In the data rows, the value 128 means zero.
Here are some numbered points:
[128 154 146 121  88 142 107 143 139 137 145  90 165 105 119  66 132 126
 124  74 110 116 115 158 112 127 100 133 197 189 105 116 127 167 126 140
 181 181 137 134  43 150  92 109 123  82 140 183 105 149  97 181 140 128
 129 180  95 147 107 108 137 121 127 109 173 131 132 135 122 124 114 123
 176  90 110 147 101 127 185 144  88 251 142 122 144 174 140 105 144 127
 145 136 136  85 130  92 172 131  83 158 140 128  84] 0
[122  71 172  81 159 123 172 121 111  53 101 176  84 149 130  87 122 151
 124 136 143 144 187 184 154  97  59 191 130 108 122  77 142  91 144 113
 104  69 100  96 147  93 130 145 151 138  98 114 151 138  81  95  50 134
 118 150 160 101 128 209 133  87 116  74  72 117 116 116 178 171 144 117
  91 124 120 127 170 147  91  74  85 110 122 147  89  77 139 122 160 139
 128 122 156 161 145 157 119 121 137  87  93 138 134] 1
[131 152 139 125  59 163  92 121 170 128 167  83 175  85  98 113  34 113
 166 204  99 131 118 143 123 161 109 179  90 219  94 151 120 169 109  89
 191 159 140  91 217 132 157 118 152  89 120 175 138 163  86 218 142 125
 102 189  29 186  73 130 142  53 142 139  89 118 101 170 107 110 115 172
 167 161 122 187  90 132 104 156 171 161 138  33 162 214 191 115 155 118
  93 128 134  71 183  92 146 142  72 148 128 127 143] 2
[120 139 114 145 172  90 116 105 117 141 117 150 125 132 141 147 108 133
 156 107 144 126 107 116 143 118 189  20 189  96 165 161 102 116 121 153
  90 109  75  90  74 134 215 120 154 146 127  93 166 115 205  73 172 148
 137 107 148 126 137  94 103 147 154 102  62 138 145 120 130 119 148 151
  85 112 128  92 109 127 143 165 121 165 104 165 123 147 121 105  92  94
 127 125  78 119  99 160 106 152 177 129 127 157 133] 3
[111 178  64 178 148 124 124 118 139 170 119 181 110 153 133 203 115 103
 184 155 148 130  52 148 112  78 144 201 138 143 203 170 104 111  98 189
  89  91 165 176 119 159  48 146 126 172 126 120 176  93 186 109 144 152
 111 221 179 108 150  78 119 153 137 150 114 124 151 138 122  71 153 106
 101 181 187 108 147 127 125 150 106  89 166 196  95  74 101  83 103 112
  76 106  81 136 118 180 142 109 187 152  94 193 148] 4
[116 145 148 133 106 133 125 130 117 110 148 102 153 121 122 118 139 137
 157 153 122 123 126 193 114 175 208 195 243 133 104 137 131 140 131 127
 151 133 127 136 108 139 102 107 112 126 108 137  58 123  90 132  98 109
 134  77  96 161 114 104 127 126 125 159 137 118 129 134 109 127 103  99
 150 164 114 121 169 141  40 134 103 162 116  78 153 140 171 145 123 148
 126 149 145  90 119 114 133 143 103 128 157 112 129] 5
[113 168  55 166 185 120 120 117 131 111 112 169  90 157 143 193 107  94
 126 146 141 126  59  13 137  87  89 139  40 117 186 157 116  93 102 194
  63 126 146 162 140 156  53 155  76 176 168 109 123  78 184  90 176 153
 127  94 169 106 162  79 106  93 136 137  85 139 157 129  93  70 166  54
  96  75 168  99 119 120  41  80  61  48 146 106 104 101  86 110  88  74
  81 102 117 123 115 155 112 106 189 150 116 215 149] 6
[144 144 155 104 162 125 157 121 107 168 123 148 110 145 155 129 167 148
  94 134 137 173 164 156 125 108 148 128 173  80 118 113 134 117 154  83
 120  91  93  99 210 115  74 136 162 153 108 119 146 130 116  98 109 100
 128 146 116 137 145 156 137 150 119  94 158 108 128 104 143 152 128 179
 113 112 102 124 152 127 138  97 149 109 114 132 116  95 216 174 136 144
 111 121  95 155 148 149 116 124 137 106 123 121 129] 7
[129  44 147  79 157 117 175 131 116 140  96 173  73 147 143 114 147 137
 127 161 140 127 182 174 141  99  94 198 181  84 124  79 124 119 154 125
  99  94  85  16 118  95 159 149 120 152 138 107 116 152 113 103 136 136
 111 102 147 103 114 195 132 101 107 160 189 116 113 111 183 181 137 168
  99 148  88 136 170 131 116  96 175  86 129 100  93  67 113 154 162 147
 105 113 170 174 153 161  96 104 145  97 100 165 116] 8
[147 137 118 101 122 122 126 150 122 101 133 134 118 150 147 163 126 123
 150 147 161 165 121 110 132 129 129 125 149  98 130 152 128 118 139 104
 104 101 147 163  67 132  73 126  97 150 146  91  82 122 134  66 157 125
 159 196 151 112 144  76 118  97 147  85  45 117 159 108 119 148 103 111
  85 112 137 102  74 128  46 157 173  11  98 102 103 160 172 113 111 126
 110 146 152 138  91 131 144 148 159 124 135 118 127] 9
[121  96 135 107 162 135 159 138 101 117 116 155 112 146 141 113 129 146
  78 154 139 142 188 135  94 130 170 138 138  84 117 115 126 100 153 125
 108  96  87 100  86 113 143 130 128 140 164 129  59 123 126 102 102  94
 140  95 156 116 147 166 125 161 113 125 255 110 130 102 164 153 120 131
 107 101 115 111 151 126 177 149  89 175 100 174 106  80  47 116 124 142
 151 128  75 168 123 152 118 119 139  91 124 122  87] 10
[129 120 123 106 156 126 123 140 130 146 130 128 116 145 150  99  92 124
 130 109 150 115  98  30 133 178 144  67 140 112 142 142 125 112 132 117
 101  98 117 113 126 138 116 123 100 118 162  76 207 121  88  71 122 113
 145 166 134 133 142  84 115 149 149 111 115 128 151 105 115 136 118 154
  90 121 139 102 122 137 100 111  77 112 165 183  99 136 161  72 109 121
 139 119 130 130 120 145 116 126 160 126 131 140 112] 11
[122 160 128 154  72 167  99 119 148  87 155  72 171  84 104 142 141 134
 153 172 102 112 113 161 148 220 174 144 133 172  94 125 149 185 107  72
 197 196 112 124 183 143 143  99 142  63 111 186 159 129 116 200 141 120
 119  88  68 183 115 146 142 109 111 161 136 132 104 159  98  92 111 175
 207 146 106 141 108 103 159 168 112 187 145  88 188 203 113 159 148 147
  72 192 105  66 145  74 158 137  71 132 174 106 115] 12
[140 171 140 153  89 132 105 150 140 147 150  92 165 107 115 148 157 117
 105 111 106 128 121  88 157 144 126 181 171 167 102 144 139 139 117  80
 171 165 141 195 118 147 100 133 121  93 125 180 234 137 153 173 186 139
 141 101  95 153 126 109 137 117 126 127 149 121 125 142 148 118 117 126
 166 115  86 151 119 107 100 118 177  99 147 133 148 159  56 143 148 149
  83 161 144  89 162  88 150 140  85 155 143 110 118] 13
[ 93 190  49 189 175 111 117 126 136 192  97 172  85 142 142 121 109  96
 129 126 147  96  55   0  91  94 234  97  39 115 194 159 102 100 107 200
  66 127 155  51 152 146 103 148  88 186 127 106 211  69 204  95 176 136
 133 129 175  92 148  61 117 149 146 127 131 151 146 137 106  71 177  73
 101 102 200  96 118 136 101  32 132 170 139 185 107  70  77  33  71 102
  48 125 151 127  78 154 120  81 194 170 111 167 156] 14
[113  66 178  93 220 129 176 123  99 107  96 164  76 148 146 108 153 150
  91  60 151 123 190 126 137  98   0 150 137  89 119  65 135 128 158 116
  92 126  81 148  46  98 193 128 140 152 153 123  60 139  83 102 107 126
 119  73 177  88 136 220 137 125 106 151 173 106 103 103 158 197 144  91
  97 166 110 132 171 131 112   0 162 101  99 113  90  65 156 187 149 164
 152  92  94 176 143 169  97 109 150  88  93 128 127] 15
[135 135 136 114 111 142  98 135 150 135 149  83 167 105 104  60  93 122
 125 163  97 125 117 182 148 193 225 189 197 209 104 132 127 147 117  62
 170 178 123 106  60 152 137 122  77 122  60 160 228 132 107 190 110 133
 130 152  75 151 111  85 139 150 131 117  79 125 117 152 121 121 117   6
 165 136 112 148  84 126 182 164 218  67 136  85 156 162 121  99 135 133
  96 153  97  99 126  85 150 139  86 148 154 111 125] 16
[115 168  76 137 166  99 100  92 113 158 113 147 123 134 148 172 129 121
 151  32 149  96  87 117 137  90  79   3  91 115 160 161  98 120 121 182
  89 149 161 111 107 142 179 117 135 177 112  95 169 116 140  83 153 154
 139  99 179 115 165  87  95  94 151 118  54 142 148 141 102 114 143 125
  87 144 102  77 110 141 104 114  66 119 114 154 127  98 107 104  91  84
 132 130 114 143 112 149  95 131 173 127 128 120 126] 17
[123 115 160  94 146 120 179 115 115 123  99 177  88 144 121 151 168 142
  93 122 145 155 194  91 148  77   9 155 109  78 124  69 146 104 141 157
  99  71 126 118 115  87  98 144 163 118 107 144  84 135 101 132  91 127
 109  36 156  93 125 181 134 164 104 119 129 120 102 107 169 189 148 130
  87 143 128 127 132 137 175  89 130 136 111  49  92  28  88 167 153 172
 142 107 143 161 130 162 118 113 136  86  98 150 129] 18
[122  92 180 103 176 131 167 127 100 115  99 161  83 148 135 178 150 142
 187  76 144 141 180 167 136  95 110 240 172  75 124  82 135  92 151 140
  98  66  97 134 138  99 187 155 143 159  80 127  99 126  93  97  79 115
 114  78 138 110 128 195 135 207 118 148  89 119 113 120 134 181 129 143
 101 171 117 127 150 150 164 145 131 170 129 173  95 105 103 149 141 157
 197 100 128 188 143 154 109 120 157  91 100 167 126] 19
[ 91 166  54 162 153 113 111 106 136 157 108 173  91 151 134 133 109  89
 139 102 146 121  67  28  86 110 237 109 133 120 202 150 111 110 103 207
  72 118 163  57 135 156 176 147 142 208 184  97  78  74 194  85 203 160
 126 120 183  93 145 111 114 179 138 158  64 153 144 127 108  64 170  76
  89 123 194  98 108 127  96  89 107 146 112 162 106 115  54  37  75 106
  98 107  87 150 141 160 105 108 191 157 108 200 135] 20
[140 147 129 128 112 147 117 135 129  80 140 108 154 119 124 135 133 134
 212 147 109 154 122 224 144 207 193 151  72 140 102 134 137 136 127  54
 152 190 157 137 123 142  85 118 139 100 109 150 104 136  84 141 140  94
 142 141  76 167 112  97 130 127 128 167 104 128 121 142  98 121 110 164
 155 117 123 132 112 113  48 235 122 143 176 122 160 158 206 124 134 176
 110 138 114 108 127 101 139 130 104 126 157  78 112] 21
[121  75 148  79 152 117 178 126  95 106  99 169  79 151 130  52 147 136
 108 155 135 144 201  91 123  62 121 114  75 103 127  80 127 107 146 149
 102  97 123 198 115  86 205 143 125 139 128 122  54 136  91 109  98 117
 118 163 138 109 116 198 130 188 106 128 176 112 116  99 162 169 126  96
  93 149 106 129 171 137  73 118 133 190  95 125  93  67 175 163 140 136
 184 107 132 180 123 158 126 120 137  84  98 148 132] 22
[138  88 136 117 142 129 167 136 113  70 118 152 103 142 127 115 149 148
 131  20 134 159 178 114 141 139  39 250 167  95 122 105 125  99 162 131
 110 107 100 147 158 110 152 134 150 151 114 130  82 128 102  84 118 102
 128 214 148 100 139 146 132 105 120 152 151 112 127 102 170 158 115 133
 101 115 126 123 156 147  25 119  58  99 129 109 107  89 147 160 136 159
 163 144 192 155 112 151 111 120 135 103 125 107 130] 23
[101 165  11 152 174 104 108 113 134 180 115 163  87 144 134 149 164  99
 199  80 142 104  48  54  68  64 194  67  16 108 201 158 115 101 107 214
  77 146 122  26 131 140  47 150 133 192 202  90 110 101 209  82 121 145
 134 153 181  85 164  29 114 136 147 115  22 156 136 132 100  70 165  57
  95 154 218 107 117 137  35  59 137  63 107 157 111 113 114  50  62  86
  60 110  98 123 141 142  98  91 196 162 108 197 146] 24
[102 198  47 173 155 113 112 118 128 202 109 175  84 148 135 187  98  99
 144 135 139 107  51 114  80  47 113 159  20 136 189 166 107 109 107 206
  68  96  82 117 100 147 134 147  86 181 185 101  58  73 183  86 182 153
 132 127 161 102 159  87 116 157 138  94  23 151 138 132  88  58 173 134
  97 117 201 101 131 117 124  14  82 139 116 178  96 104  92 154  76  93
 142 102  75 131 143 151 107 102 193 158 110 172 160] 25
[132 161 130 135  71 149  80 128 172 143 169  81 182  94  88 118  66 122
 242 192  91  95 101 137 144 192 145 111  78 229  94 153 118 156 104  99
 183 169 153  70 188 132 143 120  58 112 113 167 126 183  32 221 135 129
 113 132  62 193  98 165 146  98 138 150  70 128  97 183  84 108 109 175
 162 175 117 179  96 133  90 149 136 138 168  93 164 180  23 135 156 134
 101 120  72  95 136  83 174 114  72 140 141 107 139] 26
[154  95 125 137  93 156  84 131 156  86 163  82 178  92  99 168  57 132
 142 215  94 114 105 173 126 187 170 120 128 217 106 142 125 162 106 121
 177 172 140 169 135 130  98 130 109  85 109 161 126 160 116 219 152 168
 110 185  64 195  64 142 137  46 131 162 178 132 103 170  99 115 120 131
 182 127 121 182 100 136 142 157 124 102 128 110 185 178  41 103 142 139
  99 125 151  67 133  76 131 113  72 148 140  75 177] 27
New points follow, each followed by the numbers of its three nearest points above, looking only along the 7 directions in which the numbered points spread most, nearest first.
[140 114 146 124 150 125 156 134 109 106 125 154 113 142 145 174  97 149
 108  70 132 148 174  19 148  57 151 121 138  62 127 101 131 136 149 130
 111  81 140  85 132 117 137 141 152 120 101 100 204 136 105  97  84 113
 126 176 144 109 128 132 138 198 118  92 104 104 130 119 115 157 122 125
 102 100 101 109 131 143  71 151 146 214 138 146 108  82 111 112 124 150
 141 130  60 161 102 142 121 137 145  97 130 126 114] 7 11 10
[130 119 145 119  74 149  86 113 165 135 165  87 182  86  87 148 105 119
 126  94  92 104  94 159 113 117 179 177 123 202  99 152 117 160 106 121
 184 186 178 215 236 130  33 122 114  81 104 185 139 169 147 211 146 148
 109  11 108 180  73 160 143  67 141 194  24 120 100 168  87 110 115 132
 166 136 102 189 132 139 185 205 175 165 176 123 159 177 172  55 152 134
  64 123  72  85 112  82 162 113  82 149 126  89 142] 27 12 2
[118 138 157  83 182 112 176 135 103 113  93 170  80 149 129 163 173 148
 152  36 156 156 185 200 103 125  92  65 185  82 114  82 133 106 151 139
  96 117 117  96 101 100 164 140 159 143  82 138  85 128  84 108  81 130
 115 154 162 106 122 230 138 110 114 115 129 120 114 107 161 185 136 109
  88 103 102 136 135 127 124 192  90  90 104 111 101  66 130 162 156 141
 203 143 210 174 160 168  98 120 149  86  99 143 120] 22 1 7
[133  54 168 141 156 132 181 130  97  66 108 146 107 146 136 107 154 143
 142  33 137 139 196  99 143 118  43 148 121  75 124 108 136 142 160  99
 102 132  97  84 157 108 155 148 136 120 161  99  89 139 127  94  79 107
 127 135 150 119 114 173 132 196 117  96 197 133 129 112 165 172 129 139
 108 161 126 124 117 127 122 175 163 209 105  92 116 133 126 173 131 132
 134 130 177 160  90 163 105 146 143 108 114 156 139] 22 7 19
[132 146 120 120 136 115 129 151 124 122 132 135 117 150 152  48 170 118
  93 107 151 113  99 175  88 114 190 159  66 116 138 150 134 125 134 130
  98 135 109  85 190 142 145 128 160 143 159  71 108 112 112  78 122 113
 155 172 123 111 150  93 112 139 136  94 123 127 150 106 140 134 126 119
  93 139 141  99  59 128 162 160  50 127 131 126 104 135 144 127 112 125
 136  99 134 143 123 139 127 147 145 119 136 113 117] 11 7 3
[132 151 138 149  96 127 112 131 126 161 148 109 150 122 130 118 118 153
  68 179 121 155 145 124 107 125 160 118 172 149 103 127 138 144 135  90
 145 132 122 167 111 135 185 109 135 117 112 172 127 126 112 145 159 132
 127  77 115 137 144 112 131 135 123 113 111 131 129 121 122 122 112 125
 151  66 129 125 112 118 165  76  60 233 130 130 151 157 139 145 121 113
  70 135 166 125 139 116 135 132 108 122 163  89  94] 0 5 13
[130 119 185 149 123 134 195 120 106 122 108 136 103 140 131  71 178 154
 122  57 145 164 196 107 150  89  81 106 132  83 122 117 131 113 166 159
 103  74 150  46  32  99 107 138 141 147 178 106 116 120 113  94  73  99
 119  70 136 123 127 180 139 125 126 117 138 123 119  96 153 174 131 108
 119 127 161 134 143 136 126 103  67 143 115 163 119  74 157 126 124 127
 149 149 140 168 134 157 139 155 141 117 109 146 129] 22 7 10
[114 137 123 142  61 150  87 123 156 123 163  71 163  83 101 150 155 136
 178 255 103 101 115   0 157 165 122 101  54 187  94 131 146 198 116  79
 183 208  77  55 104 137 125 122 127  72 118 157 204 128 101 195 130 120
 117 168  60 179 137  90 130 131 108 135 249 140  97 148  72  94 117 172
 207 110 102 152 106  99  97 178 255  67 142  72 189 198 108 120 147 144
  64 160 106  66 113  64 123 131  73 142 172 104 107] 27 12 13
[128 190 133 119 127 136 125 134 116 110 144 116 147 129 153 220 187 143
 125  38 126 153 147 148 151 136  99 232 110 133 109 132 126 127 136 169
 149 138 109 123 134 135  61 121 146  82 127 137 155 135 128 125  84 104
 139  93 102 136 122 125 126 138 120 123 137 118 125 114 126 132 104 172
 156 138 119 124  91 116 213 200 134 158 107 139 151 157 230  55 130 147
  98 147 107 112 152 114 139 151 112 126 145 122 108] 5 0 7
[139 138 147 127 128 125 124 142 127  92 151 111 144 125 145 109 146 139
 112 190 125 126 127 139 135 143  85  71  98 124 106 134 132 137 146  96
 144 102  86 164  92 133 133 121 110 101 129 156  52 127  50 114 141 113
 145  53 112 153 139  95 128 106 125 120 166 119 125 121 132 130 117 141
 136  81  96 128 128 133 142 125 144 210 103 133 141 167 120  80 116 153
 207 129 112 130 139 136 158 118 113 115 156  98 108] 0 5 10
[135 169 150 144  61 147  87 119 177 128 171  79 183  91 108 187  87 118
 111 170  92  97 103 147 161 169  70 168 118 198 105 149 122 122 109 166
 190 153 215  95 164 134  90 127  93  96 121 184  72 168  80 217 156 124
 114  91 102 205  72 141 146 102 143 118   7 117 103 175  90 119 108  16
 172 174 112 181 118 121 159 133 223 117 132 116 174 189  20 144 171 108
  16 106 119  89 134  81 117 123  83 156 134  87 141] 27 26 2
[127 108 141  98 210 125 170 121 111 131  98 173  86 141 131 181 109 126
  98  52 150 146 196 182 152  59 128 100 194  86 118  76 126  92 149 133
  96 104 144  82 125  93 177 148 149 167  92 111  79 134 108 106  90 126
 116 112 124  78 127 166 132  96 112 115 199 110 122 103 137 178 145 106
 106 160  98 142 160 133  41 108  81 135 131 125  90  68 125 184 158 142
 145 118 147 187 149 157 101 108 145  93 104 127 129] 22 19 1
[139 152 116 111 126 121 135 136 125 143 135 139 120 153 141 195 139 134
 176  97 149 140 121 139  85 150 143  79 177 110 144 146 113 102 129 188
 110  78 113 178 170 141 116 119 151 147 157  81  69 115 115  75 182 119
 153 112 144 123 148 103 110 102 132 126  36 119 144 109 102 142 126 125
  89  99 147  90 159 131 107 199  87 126 106 155 102 122 172  84 103 127
 140  92  85 139 145 141 130 138 153 135 147 108 132] 11 9 3
[136 154 114 110 124 115 129 140 116 151 131 133 120 147 148 103 108 120
 186 113 151 147 125 140 148 117 172  80 111 121 144 148 126 103 140 134
 113 106 136 114  96 137 176 119 118 142 156  85  78 113 164  67 117 112
 145 199 152 107 143 116 114  91 140 106 123 122 148 115 117 115 116 163
  90 140 139  94 106 127 113 167  47 108  94 180 109 109 112 111 101 134
  80 141 120 127 104 145 127 143 156 125 142 133 115] 11 3 17
[114 183  99 138 140  89  96 100 111 129 114 145 128 126 144 103  99 122
 112 157 150 112 102 137 103 157  94  14  20  77 165 175 102 104 118 178
  90  88 104 125 188 138 152 117 152 161 134 105  69 107 152  87 113 179
 143  91 183 125 155  72  94  40 141 156 137 134 145 127 106 106 146  85
  99 102 120  84  92 125 160 111  35 162  93 169 128 133 124 122  87  56
 213 136  43 145  98 137 125 129 173 133 119 159 132] 17 3 11
[147 123 130 114 135 119 162 120 114 105 124 147 110 143 135 145 171 150
 103 148 131 160 148 106 150 154 156 126 156  64 125 107 140 105 151 127
 110 159 112  96 168 123 125 127 119 141 150 117 134 143 118  86  64 108
 139 167 132 110 121 164 134 151 114 129 191 106 138 103 118 154 132 139
 101 151 122 122 139 124 129  77 193 146 105 134 115 143 128 158 127 156
 156 120 111 190 116 154 130 136 142  90 125 107 116] 7 22 10
[140  65 144 129 147 150 191 129 100  98 101 146 100 148 135  95 211 144
 125  66 127 155 178  46 111  68 136  91 178  81 135 112 135 100 162 126
 106 116 148 161 106  99 143 134 151 135 124  66  53 116  93  97  99 120
 121  92 113 114 131 133 140 153 121 149 199 126 126  99 155 165 120 130
 109 158 109 119 133 131  27 131 114 150 114 131 119 115 101 160 128 144
 161 136 159 179 181 153 143 152 146 110 107 144 124] 22 7 23
[149 118 149 147 122 131 117 142 129 107 151  97 154 119 120 103 115 137
 133 137 115 120 130 125 148 149  98 184 100 151  99 129 128 130 141  78
 158 169 137 176  78 138 107 124 151 112  93 156 209 132 103 141 119 103
 139 201  85 150 135 110 133 118 110 132  40 127 127 120 114 126 111 173
 154 132 111 128 115 118 151 105  67 237 133 184 153 147 188 112 123 151
 159 120 159 141 143 106 150 133 107 130 156  94  98] 5 0 21
[139 131 133 149  90 142 105 142 143 122 137  90 178  93 130 106 113 108
  68  67  99 101 114 239 157 149 143 228 144 191 102 114 143 163 111 109
 182 166 144 241 114 147 190 114 119  70  81 171 195 150 162 192 135 132
 132  89 106 139 130  99 136  80 126 115 114 141 132 151 118 102 108 174
 176 122 117 136 119 118 237 215  81 177 167 109 154 175 112 122 152 143
  91 135 210  59 181  84 145 137  61 166 144  83 118] 0 12 13
[118  90 163 149 130 131 192 124 111  92 107 135 108 141 143 167 171 146
 117  87 139 144 189  93 145 155 116 154 134  50 133 128 142 114 160 137
 106  80  75 138  18 102  56 142 129 153 162  87 129 115 134  95 120 105
 131 164 120 126 130 142 134 138 118 145 115 128 125  99 182 167 134 151
 120 149 139 134 192 133 117 104  93 133 109 135 115  84  89 132 129  88
 140 137 176 183  97 159 106 145 147 116 113 167 113] 7 23 22
[136 114 158 126 154 136 182 117 104  74 115 137 107 146 147 102 152 155
 165  80 133 154 185 109 101  85  96 112 133  75 118 111 128 122 156 144
 107  98  88  79  71 107 130 148 141 153 154  94  73 134  91 104 103 107
 130  81 158 120 127 142 136 187 119  83  89 130 121  91 151 158 117 120
 111 143 132 135 143 145  35 120 193  79  95 148 116  92 190 128 129  96
 184 129 175 181 122 156 105 152 140 119 115 142 113] 7 1 22
[100 184  21 163 155 102 110 122 138 167 110 174  82 145 140 180 130  91
 207 176 142 100  71  22 102  94  59 123  61 121 187 165 114 113 100 196
  68 136 168 144 219 155  70 155  86 192 123  77  45  81 245  80 192 147
 130 121 175  98 164  83 118 103 143  77  29 165 150 118 126  66 160 100
  95  64 219  99  96 135  62   0  95  68  92 128 111  69 188  76  75  74
 130 126 101 137 109 158 115 100 201 161 101 171 161] 6 24 25
[160 140 144 140  55 145  89 123 161 122 167  93 177  93  99  61  91 123
 109 224 100  96  98 100 155 177 181  97 108 209 101 150 123 188 110 103
 198 170 162 156 151 141 141 123  77  94  84 169 246 182 113 229 135 125
 107  96  83 173  82 149 139  98 142 188  45 133 102 175 107 108 125  96
 171 142 105 170 109 125 170 186 200  82 139  61 163 185  40 109 156 154
 139 117 120  60 126  75 147 130  80 143 141  82 127] 27 12 26
[133 112 152 114 128 135 185 118  95  95 106 145  98 144 130 160 195 145
 145  70 139 154 182 161 135 128  73 102 162  75 133 106 137  99 174  96
 108  72 145  83 113 103 169 145 167 126 141 118  51 118 126 107 105 116
 134 114 138 107 148 164 138 149 118 100 148 126 121 111 194 167 134 104
 105 191 144 127 152 128  72 132 211 218 105  80 116  99 114 127 129 127
 105 145 223 173 143 161 102 150 149 111 102 147 127] 22 7 19
[132 140 126 122 120 129 124 128 121 116 145 117 145 130 144  65 125 135
 153 181 114 138 154 144 117 123 138 146 106 129 110 137 134 141 130 159
 138 118 141 161 125 135  91 107 132 110 103 151 224 139 132 119  85 115
 140  91  87 149 118 126 129 167 116 130 106 121 131 133 112 128 111 168
 139  93 107 124 126 119 148 195 134 104 116 189 146 134 132 159 122 163
 176 131  80 129 122 113 143 132 103 118 155 105  90] 5 7 0
[123 163 149 102 139 122 121 157 126 153 128 128 116 155 153  28  56 130
 174  60 161 122  94 235 133 148  95  99  63 127 128 153 136 135 136 170
 105  84 134  97 146 131  94  99 140 136 100  67   0 130 123  59  89 121
 151 234 158 121 130  55 102  75 143 130  65 133 154  94 127 145 119 173
  79 128 174  89 110 141  97 107 156 201 129 167 101 103 174 110 109 133
 116 157 124 161 108 142 143 142 154 124 140 146 147] 11 9 7
[144 123 154 134  75 163  91 119 152 136 167  87 175 103 105 139  36 115
 151 175 103 116 127  86 137 200 162  86 173 180 101 149 124 144 113 103
 172 168 159 113  98 122 135 124 104  62  90 155 150 144 111 208 146 113
 109   0  68 162  82 176 146  64 131 132 196 125 103 172 106 113 102 117
 173 165 105 182 122 126 155 179 182 203 155  81 173 202  19 102 144 134
 133 135 114  78  97  94 130 130  84 149 145  99 147] 12 27 0
[140 113 133 118 101 134 106 133 143 114 135  89 166 103 110 202 114 114
  64 192 103 146 109 155 127 198 119 154  77 173 105 128 135 166 109  87
 172 162 147 133 116 140 121 112  90  92  64 134 176 141 129 186 135 117
 131 185 107 152 115 121 137 100 131 100  99 125 129 145 103 111 123 113
 166  91 100 145 123 108 129 119  89  93 148  93 148 167 116 175 133 131
 128 145 145  88 114 109 153 127  92 153 146 100 114] 13 27 0
[134 112 113 125  99 145 109 138 143  81 145  98 165 111 135 134 123 122
 148 112 105 130 120  62 153 136  70  26 115 145 106 133 132 149 114 113
 171 129  81 177 158 144 174 127 118 118 187 171 165 152 101 162 188 119
 132 150  97 139 150 118 128 106 127  97 153 133 129 130 127 122 111 118
 176  73 100 141 101 112 201 158  98 157 165 112 148 172 183 156 145 151
 118 150  51 110 148  99 148 136  86 147 149  87 109] 0 13 12
[ 98 160  34 174 151 116 115 113 141 190 100 166  87 147 144 154 110  81
 217 104 148 100  58 117  70 120 161 120  83  92 192 167 115  80 107 223
  81 106  87  66 122 142 154 143  78 187 145  95 240  78 187  79 174 135
 134 188 193  81 148  74 112 154 143 116  81 152 143 125 102  66 164 105
  97 114 208  97 112 122  22  71 111 109 127 147 110  56 176  99  83  84
  23 105  84 143 128 151  92  89 194 158 110 151 137] 24 20 14
[129 140 120 106 154 118 128 130 120 152 131 132 116 142 137 116 129 127
 118  54 149 147  98 120 160 126 128 170 117 103 151 145 121 123 136 143
 105  54 106  27 178 143 209 118 127 157 124  53 218 116 159  66 130 128
 148 106 153 108 149  82 101 158 143 140 165 123 148 113 121 125 105 193
 102 107 142  98 110 120  82 118 139  93 102 158 106 145 204  89  98 110
 154 131 188 139 130 156 132 142 166 132 131 152 127] 11 7 3
[ 99 182  54 174 132 107 117 126 142 205 101 169  84 142 147 197  87  95
 172  56 153  85  62   0  89  71 184  61 124 122 195 161 111  82 104 155
  61  90 151 134 132 141 161 145  97 202 170  82 188  78 210  77 165 150
 133 178 209  94 165  78 115 183 149 132  18 160 147 116 103  61 176 131
 107 106 195 102  94 146  65  36  98 121 117 135 106  76 141 148  69  74
  66 118  78 139 166 154  91  84 202 164 110 184 148] 24 20 14
[ 95 164  82 156 125 106 112 111 134 162 112 144 120 135 147 170 107 102
 184 100 152  84  72  72  90 103  94 152  33  94 193 150  97 135 111 171
  59  81 102  52 176 150  94 121 156 145  99  84  62 105 203 109 104 195
 150 121 140  85 163  80  99 145 143 120 167 119 143 131 103  97 139 102
  97 125 174  99 173 137  60  26  12 142 128 193 112 106  32 112  83  75
  85 124  73 128 161 144 108 122 175 156 118 155 143] 25 20 6
[114 162 101 142 157  84 105 116 107 150 115 148 130 129 141 166 131 138
 163 117 148 115 105  97 121 103  98  87 109  97 150 168 107 121 131 119
  92 130  66  89 104 138 109 115 127 152 146 111 193 105 221  83 205 172
 135 106 157  99 165 101  96 166 154 109   0 137 148 134 142 115 154 131
 103 148 140  78 146 131  50 132  73 149 105 145 125 137 106  97  90  65
 191 116 127 126  63 156 134 148 172 129 130 137 117] 17 11 3
[131  71 150 108 180 131 180 123 102  84 108 155  86 144 126 110 150 152
 144 112 144 139 181  93 112 123  66  86 175  72 124 100 136 104 145 130
  99  67 149  93 254 105  70 146 133 132 155 134  65 136 110 100  55 114
 118  89 147  81 130 197 133 133 129 111 227 129 112 106 135 165 130 166
  95 121 113 134 141 134 142 182 143 210 138 105  95  50 177 133 142 151
 198 128 133 157 144 155 119 114 144 103 112 151 129] 22 19 7
[137  95 137 123 171 128 148 140 110 116 124 147 116 134 128  99 126 136
 129 107 142 147 168 126 142 102  83 162 181  85 123 116 130  95 153 168
 117 132 145 135  92 111  91 133 126 135 140 142 184 124  76  87  98 115
 140  81 113 113 143 123 124 151 122 112 117 107 132 105 109 160 113 124
 118 133 114 111 172 124 174 173 100 178 107 119 107  80 110 109 124 134
 172 138 163 162  81 157 126 122 132  92 125 122 103] 7 10 22
[134  60 142 148 155 132 192 135  96 127 104 134 103 139 145  88 153 152
  24  36 133 154 190  84 149 134  99 127  99  67 139 119 134 102 160 103
 107  44 109 142 103  89 116 137 136 147 124  96  38 117  83  91  93 108
 125 105 143 129 138 167 139 155 122 141 147 132 124  89 162 171 131 192
 112 107 126 132 141 133 152 149 155 117 130 177 118  72 114 150 119 117
 114 149 137 176 121 153 104 127 149 120 106 143 133] 22 7 18
[139  99 152 136  90 150  99 127 153 149 140  94 167 102 118 107  78 125
 119 112 114 112 113 195 163 126  77 112 123 147 103 131 130 157 109 102
 172 169 152 148 152 143  16 124 110  88 124 170 255 138  90 170 141 148
 128 202 113 141 105  61 136 127 135 121 113 148 130 152 108 112 115 158
 169  91 116 137 112 122 180 205 162 191 132  97 146 185 135 119 141 136
 136 138 122  99 118  93 130 136  85 149 145 102 112] 13 27 0
[134  97 164 108 118 135 165 127 101 112 118 150  98 154 134 117 151 142
  96 106 133 142 182 113 129 131 105 199 160  78 123 119 133  89 157 159
 100 128 134  53 136 116 153 128 127 150 128  96  95 126 129  83 162 112
 124 160 137 117 116 186 134  96 115 126 255 112 133 113 133 168 129 160
 110 141 126 116 139 124 118  92  56 132 111 158 112 124 139 121 128 137
 248 123 181 142 149 149 120 134 130  90 114 129 125] 22 7 10
